In the data rows, 50 means zero.
Here are some points, each followed by its number:
[49 53 45 48 47 46 42 49 66 40 47 37 61 68 48 60 38 99 77 36 99 44 67 38 40 40 40 74 37 42 99 43] 0
[71 35 38 45 38 81 40 38 65 55 85 80 34 38 43 37 62 37 36 69 40 70 66 37 39 44 39 67 37 37 60 61] 1
[57 38 39 39 40 69 41 39 41 59 53 59 37 39 42 40 65 38 38 67 39 61 45 47 45 51 43 45 50 47 47 53] 2
[99 38 35 49 36 79 36 39 99 60 60 44 71 55 44 62 44 59 51 38 42 43 38 95 80 49 81 40 78 55 38 50] 3
[43 51 54 47 49 46 54 56 45 44 40 41 48 50 55 45 42 41 42 43 43 47 50 46 45 43 47 51 45 45 49 49] 4
[42 51 55 53 52 38 50 68 41 50 42 37 80 78 45 69 37 65 68 38 44 42 41 51 47 45 47 44 52 50 49 52] 5
[42 51 53 48 51 38 54 55 43 48 39 40 63 67 63 73 40 65 80 39 41 51 38 71 72 63 83 37 80 74 40 46] 6
[48 47 50 47 45 47 45 45 44 46 42 50 50 43 48 48 41 42 44 51 47 56 52 44 43 50 43 58 41 42 54 52] 7
[43 59 52 45 55 41 47 47 46 51 45 44 44 42 49 43 52 47 47 49 50 51 42 50 46 48 45 44 49 45 43 55] 8
[55 52 42 66 43 51 44 49 51 44 51 51 41 55 41 50 41 48 44 44 52 47 60 41 41 56 40 60 43 43 61 43] 9
[40 50 55 42 55 39 50 56 41 44 46 48 57 49 49 45 43 50 59 46 44 44 42 58 58 58 53 40 54 69 39 48] 10
[42 53 64 45 60 40 56 58 42 48 44 37 48 64 99 57 43 72 60 38 68 38 54 46 41 44 39 46 41 45 53 51] 11
[58 56 62 37 62 49 41 40 48 38 68 52 44 38 43 43 53 43 43 57 42 55 63 43 43 41 38 53 39 39 52 40] 12
[52 48 49 42 46 48 49 45 39 49 41 75 40 41 36 39 75 35 38 66 43 47 99 40 38 36 38 99 35 36 62 47] 13
[41 58 66 52 63 38 75 54 38 47 44 39 47 86 55 98 38 67 99 38 38 50 38 48 52 59 58 41 68 70 39 41] 14
[42 71 53 43 61 41 51 51 48 42 60 37 48 49 69 46 41 65 53 37 60 38 42 47 43 62 45 44 53 48 39 66] 15
[61 40 40 46 43 66 41 38 47 49 92 40 43 49 46 45 42 40 47 49 44 43 47 42 43 41 45 47 46 42 52 47] 16
[66 42 39 36 36 81 39 44 51 99 45 37 70 82 84 98 38 64 63 43 36 44 44 41 52 58 56 42 50 53 47 44] 17
[48 68 44 44 47 51 39 51 52 43 43 49 44 47 47 47 45 46 43 49 45 55 37 43 63 55 56 40 75 47 39 63] 18
Which two points above are nearest to each new point by angle? Their numbers follow each, smallest number first.
[74 39 50 42 43 58 39 41 58 40 65 64 42 38 42 37 64 38 36 60 43 65 55 37 43 47 44 53 39 43 43 46] 1 2
[48 65 44 51 45 55 51 44 43 46 39 62 44 39 43 40 61 41 38 57 45 49 47 45 50 46 46 44 47 48 45 46] 2 8
[39 57 57 51 61 41 74 70 39 50 39 42 65 56 40 42 41 62 48 41 75 41 48 46 44 49 40 44 39 41 42 51] 5 11
[52 51 51 37 40 41 42 48 46 59 41 39 50 50 99 80 42 72 77 40 39 50 39 47 48 74 46 46 54 53 42 44] 11 17
[37 63 71 68 69 37 81 70 39 52 40 39 70 53 99 46 40 82 67 37 99 37 60 37 38 39 42 59 40 38 69 45] 0 11
[45 65 52 45 59 38 50 50 40 43 44 36 45 55 99 49 48 93 63 37 85 38 52 42 46 48 42 49 40 50 51 56] 11 15
[45 42 44 52 43 46 47 46 50 38 60 42 58 50 40 56 39 47 50 43 66 42 45 44 44 47 44 43 48 40 44 50] 9 16
[50 48 42 46 44 46 41 48 50 39 42 49 40 43 43 48 47 47 44 45 49 59 44 51 54 51 44 41 56 48 40 64] 8 18
[48 45 39 46 44 51 48 45 41 49 45 57 39 43 48 42 55 40 45 60 45 56 44 45 44 47 47 47 44 45 42 53] 2 7
[44 53 43 59 42 50 50 47 47 53 42 49 45 46 48 53 40 49 45 49 45 42 41 58 85 44 69 37 66 76 39 43] 6 10
[81 56 45 36 55 52 38 39 80 48 41 39 42 43 69 42 44 55 49 42 45 50 42 45 45 59 46 49 51 52 46 49] 3 15
[47 50 50 42 49 44 47 50 48 49 39 44 47 45 56 48 40 45 45 49 41 58 41 47 47 58 45 45 47 54 46 46] 4 8
[71 47 40 45 39 67 42 36 50 53 53 64 39 37 46 37 61 37 38 59 46 52 41 47 46 50 46 45 47 59 42 47] 1 2
[50 36 43 51 44 57 43 46 52 40 83 62 39 37 43 37 64 42 41 64 45 51 45 48 42 48 50 47 45 48 51 57] 1 16
[47 53 53 37 52 41 41 56 48 43 48 58 44 42 43 39 61 41 39 52 44 56 43 43 46 67 43 49 51 48 43 58] 2 8
[78 39 45 99 44 64 39 35 83 35 68 56 45 43 40 38 62 39 42 55 43 53 43 48 48 41 46 46 45 50 42 56] 1 16
[37 56 61 57 61 35 79 62 38 50 38 47 43 44 58 40 50 50 48 46 47 51 45 44 45 60 44 51 50 49 42 53] 4 8
[43 47 57 57 53 41 57 56 43 40 47 65 40 40 42 37 71 38 36 59 42 59 60 38 42 47 40 62 45 38 68 40] 12 13
[85 48 39 61 44 73 35 45 99 39 44 42 56 57 39 41 41 64 55 39 80 46 76 40 39 50 41 72 41 40 99 39] 0 9
[42 63 59 50 58 38 70 51 43 48 44 57 46 43 45 43 55 38 45 57 43 50 70 41 37 39 38 69 39 35 53 51] 12 13
[48 44 49 49 52 43 46 49 45 41 53 40 53 58 46 57 42 56 55 37 56 38 50 38 40 47 42 51 40 41 54 54] 0 5
[49 44 44 42 45 51 42 45 54 38 76 41 56 49 55 48 43 50 59 44 62 38 47 42 44 44 43 43 48 42 51 50] 15 16
[39 46 59 52 53 44 57 53 42 43 44 49 44 38 46 40 52 45 43 61 50 55 71 38 40 47 44 64 38 37 49 47] 7 13
[43 42 40 70 41 49 47 54 42 53 44 40 53 76 38 86 39 58 56 44 41 47 37 58 67 40 76 38 56 51 46 45] 5 6
[51 53 49 41 54 42 41 49 45 44 49 69 40 40 39 39 69 38 38 61 49 65 38 59 58 69 57 40 59 59 41 48] 2 18
[37 62 71 54 66 38 82 73 39 47 42 99 39 36 38 36 84 37 36 75 40 64 51 41 41 41 40 56 40 42 47 45] 12 13
[59 42 43 46 41 53 38 39 64 53 51 57 49 40 40 41 52 40 42 61 41 49 51 42 38 44 41 52 40 40 53 54] 1 2
[46 50 63 52 55 42 49 51 51 38 40 40 47 46 45 48 38 49 49 43 76 44 89 38 38 45 40 90 37 36 99 37] 0 9
[52 56 42 39 49 46 45 47 49 46 58 46 42 54 61 42 44 52 44 41 44 41 49 42 42 45 40 51 43 44 55 52] 15 16
[49 37 42 80 43 63 42 44 47 43 53 40 80 56 37 54 40 52 53 46 45 40 39 99 63 39 62 37 67 55 39 62] 3 6
